In the rows, 128 means zero.
D: several groups of rows, each row roughly a mix of its group's hidden directions:
D (136 x 10):
[[130  99  91 124 141  91 105 184 119 164]
 [123 124  95 134 146 195 137 159 125 168]
 [144 113 168 123 110  69 133  92 127  89]
 [107 133  77 148 133 170 121 165 113 171]
 [106 141 137 144 108 168 132 189  85 136]
 [137  98 103 125 157 123 119 179 115 187]
 [114 176 117 118  76 120 124 150  83 101]
 [138 177  88 108 119 144 150 122 152 181]
 [133 168 120  98  74 114 121 145  86  98]
 [188 160 157  87 109 128 142 119  98 135]
 [123 134 115 158  77 104 122 109  68 110]
 [127  84 127 146 184 137 137 113 173 160]
 [131  87 135 150 193 130 137 144 170 141]
 [186 159 167  93 112 135 147 100 116 135]
 [133  97  93 137 150  96 111 181 122 170]
 [177 144 136 108 128 100 120 193 104 133]
 [ 91 125 150 139  99 127  94 133  92  70]
 [123 167 148 116 104 167 146  67 130 105]
 [140 116 163 118 133  70 129  85 154  94]
 [112 153  94 130 129 192 133 162 119 164]
 [120 159 126 143  68 122 128 115  73 104]
 [192 165 143  90 133  95 138 132 142 142]
 [139  82 150 131 173 133 133  80 158 154]
 [119 162  90  97 131  80  99 156 104 105]
 [ 62 107 100 174 134 148 115 136 148 126]
 [129 103 135 122 172 140 133  80 179  96]
 [100 140 122 149 121 171 130 188  89 144]
 [126  93 118 154 187 148 128 158 151 165]
 [116 151 125 104  92 151 119 180 104 176]
 [113 158 109 144  79 108 115 161  75 139]
 [123 122  96 128 161 192 121 168 139 154]
 [138 165 137 100  66 112 123 120 100  90]
 [131 107 109 160 195 149 115 146 148 161]
 [ 91 142 114 158 113 168 124 173  90 156]
 [181 177 149  88 107 118 136 128 100 135]
 [108 148 115 150  79 104 121  99  74 107]
 [ 98 147 127 148 104 163 131 188  89 137]
 [129  90 130 146 182 140 139 102 177 153]
 [135  84 142 146 189 141 138 130 170 148]
 [133  87 118 150 189 130 128 137 170 158]
 [130  82 133 141 176 140 136  99 171 164]
 [137  87 130 148 183 130 128 109 177 156]
 [154 146 110 104 132 153 154 108 152 195]
 [102 142 122 148 115 166 127 186  83 147]
 [115  95 145 145 135  99 105  95 151  66]
 [187 161 158  88 108 133 140 125  95 135]
 [155  75 181 133 153 141 142 143  96 141]
 [152 108 154 112 166 155 141 111 188 104]
 [163 141  94 108 148  97 108 185 148 146]
 [141 104 188 149 116 169 159  93 129 128]
 [142 129 102  95 160  75  98 159 136  97]
 [104 150  92 160  82 125 109 127  76 116]
 [111  82 142 153 163 107 102 122 151  77]
 [ 77  80 108 169 151 131 116 139 154 114]
 [105 133 138 154  99 197 141  98 128 154]
 [153 107 156 107 170 107 126 149 189 134]
 [107 158 108 151  75 127 124 117  70 117]
 [156 138  98 112 157  89 106 180 161 136]
 [108 128  89 173  90  95 112 109  89 115]
 [118 123 121 153  93 102 127  78  78  96]
 [129  88 124 151 187 112 128 125 177 146]
 [113 175 123 120  63 126 127 140  96  99]
 [130 133  92 110 155  63 107 165 141 115]
 [143  73 182 127 172 141 135 124 144 121]
 [143  76 113 141 154  81 112 170 122 149]
 [139  89 137 141 194 144 138 159 157 145]
 [105 178 131 128  96 143 132  86 151  81]
 [139 106 146 110 165 178 155  87 158 111]
 [131  87  95 138 166 100 112 177 125 158]
 [110 134  96 163  78 107 111 136  81 104]
 [100 138 143 130 104 172 139  59 120 117]
 [153 170  80 114 124 133 156 113 133 181]
 [140 111 162 124 120  67 124  95 139  82]
 [134  87 167 108 173 136 136 176 153 135]
 [137 115 110 132 147 148 124  68 174 168]
 [129  84 164 131 162 123 124  96 157  80]
 [138 118 165 147 120 182 155  83 156 147]
 [133 140 171 112  98  89 132  92 120  76]
 [103 137 142 144 118 165 132 190  82 136]
 [145 151 100  94 145  65 107 160 120 113]
 [117 112 156 160 108 178 159  86 141 155]
 [114 109  89 133 172 184 122 149 127 162]
 [115 134 103 166  79 100 121 110  75 118]
 [198 140 162  93 117 121 147 131 103 142]
 [104 111 155 135 116 171 138  62 118 105]
 [116 103 105 167 183 116 125 141 174 150]
 [137  87 140 139 178 133 134  92 176 150]
 [162 142 106 110 153  81 109 182 149 130]
 [ 78 106 124 145 107 173 135  80 102 123]
 [ 77 133 132 146 106 168 135  70 116 117]
 [113 124  79 145 145 170 118 176 133 165]
 [115 162 127 111  56 105 130 108 109 102]
 [158 107 172  94 168 127 137 137 178 125]
 [126  98  93 126 151 117 106 181 119 179]
 [131 163 141  97  70 123 129 102  90  98]
 [121 113  95 131 165 183 136 152 141 174]
 [115 169 120 115  78 113 123 159  80 101]
 [117 162 160 112 118 179 146  78 140 105]
 [124  95  87 133 163  90 105 171 152 148]
 [140  96  95 132 134  99 109 171 110 184]
 [125 167 165 127  93 154 147  92 110  83]
 [134 121 148 104 171 160 147  94 184 116]
 [125 139 161 134  92 188 144  93  95 135]
 [150 107 155 115 155 151 147  88 176  91]
 [163  65 158 160 146 107 129 126 120 156]
 [195 159 159  90 116 131 142 120 114 140]
 [136  82 145 146 174 133 134 101 178 151]
 [179 172 143  85 102 137 136 118  96 142]
 [ 86 115  91 152 151 113  84 121 162  97]
 [142 112 165 118 135  64 123  99 158  99]
 [111 139 105 154  81 136 131 114  61 122]
 [122 171 116 111  70 120 125 159  91 102]
 [138 116 163 115 141  75 134  83 165 103]
 [125 174  87 107 119 161 140 142 119 182]
 [118 103 158 161 113 176 160  88 142 153]
 [133 143 135 100  79  74 129  93 127  94]
 [153 123 113 108 152 137 143  99 184 179]
 [120 127  96 128 148 194 139 156 129 172]
 [165 152 122 125 112 149 159 104 125 195]
 [147 125 183 132 115 148 150  69 129 100]
 [197 128 172 101 117 137 151 118 109 141]
 [105 134 131 149 132 178 131 184  87 148]
 [189 159 164  89 123 103 146 114 120 129]
 [152  88 157 164 119 128 124 100  70 137]
 [126 153 115 118 159 135 149  86 188  98]
 [101 106 109 153 177 109 106 158 161  93]
 [146 111  96 118 146  60 129 120 156  95]
 [165 167 117  97  97 125 167 129 122 175]
 [162 110 136 107 146  80 121  79 163 109]
 [131 138 143  99  76  77 124  95 116  97]
 [122 156 136 127  79  86 123 156  77 142]
 [ 65 105  84 165 134 144 113 140 144 135]
 [152 114 136 112 144  85 131  77 176 104]
 [114 151 107 146  90 101 102 168  77 142]
 [143  91 147 109 180 144 140 106 181 119]
 [126  85 140 156 191 130 132 148 162 151]]
one row of each group, then the others: which group is each in?
[127 123  84 114 161  74 103 163 153 121] : <113>
[139 148 162 133 103 146 147  59 129  97] : <29>
[145 138 156 105 133 187 152 112 162  89] : <90>
[125  93 127 147 165 137 133  78 173 161] : <111>

[121 124 113 152  96  65 104 154  88 135] : <90>
[124  87 123 150 185 128 141 142 178 149] : <111>
[123  75 110 154 174  94 103 159 127 122] : <29>
[127  93 179 123 117 114 114  91 154  79] : <29>
[107 161 100 152  78 138 119 132  75 113] : <90>
[125 134 104 130 129 194 140 162 101 169] : <90>
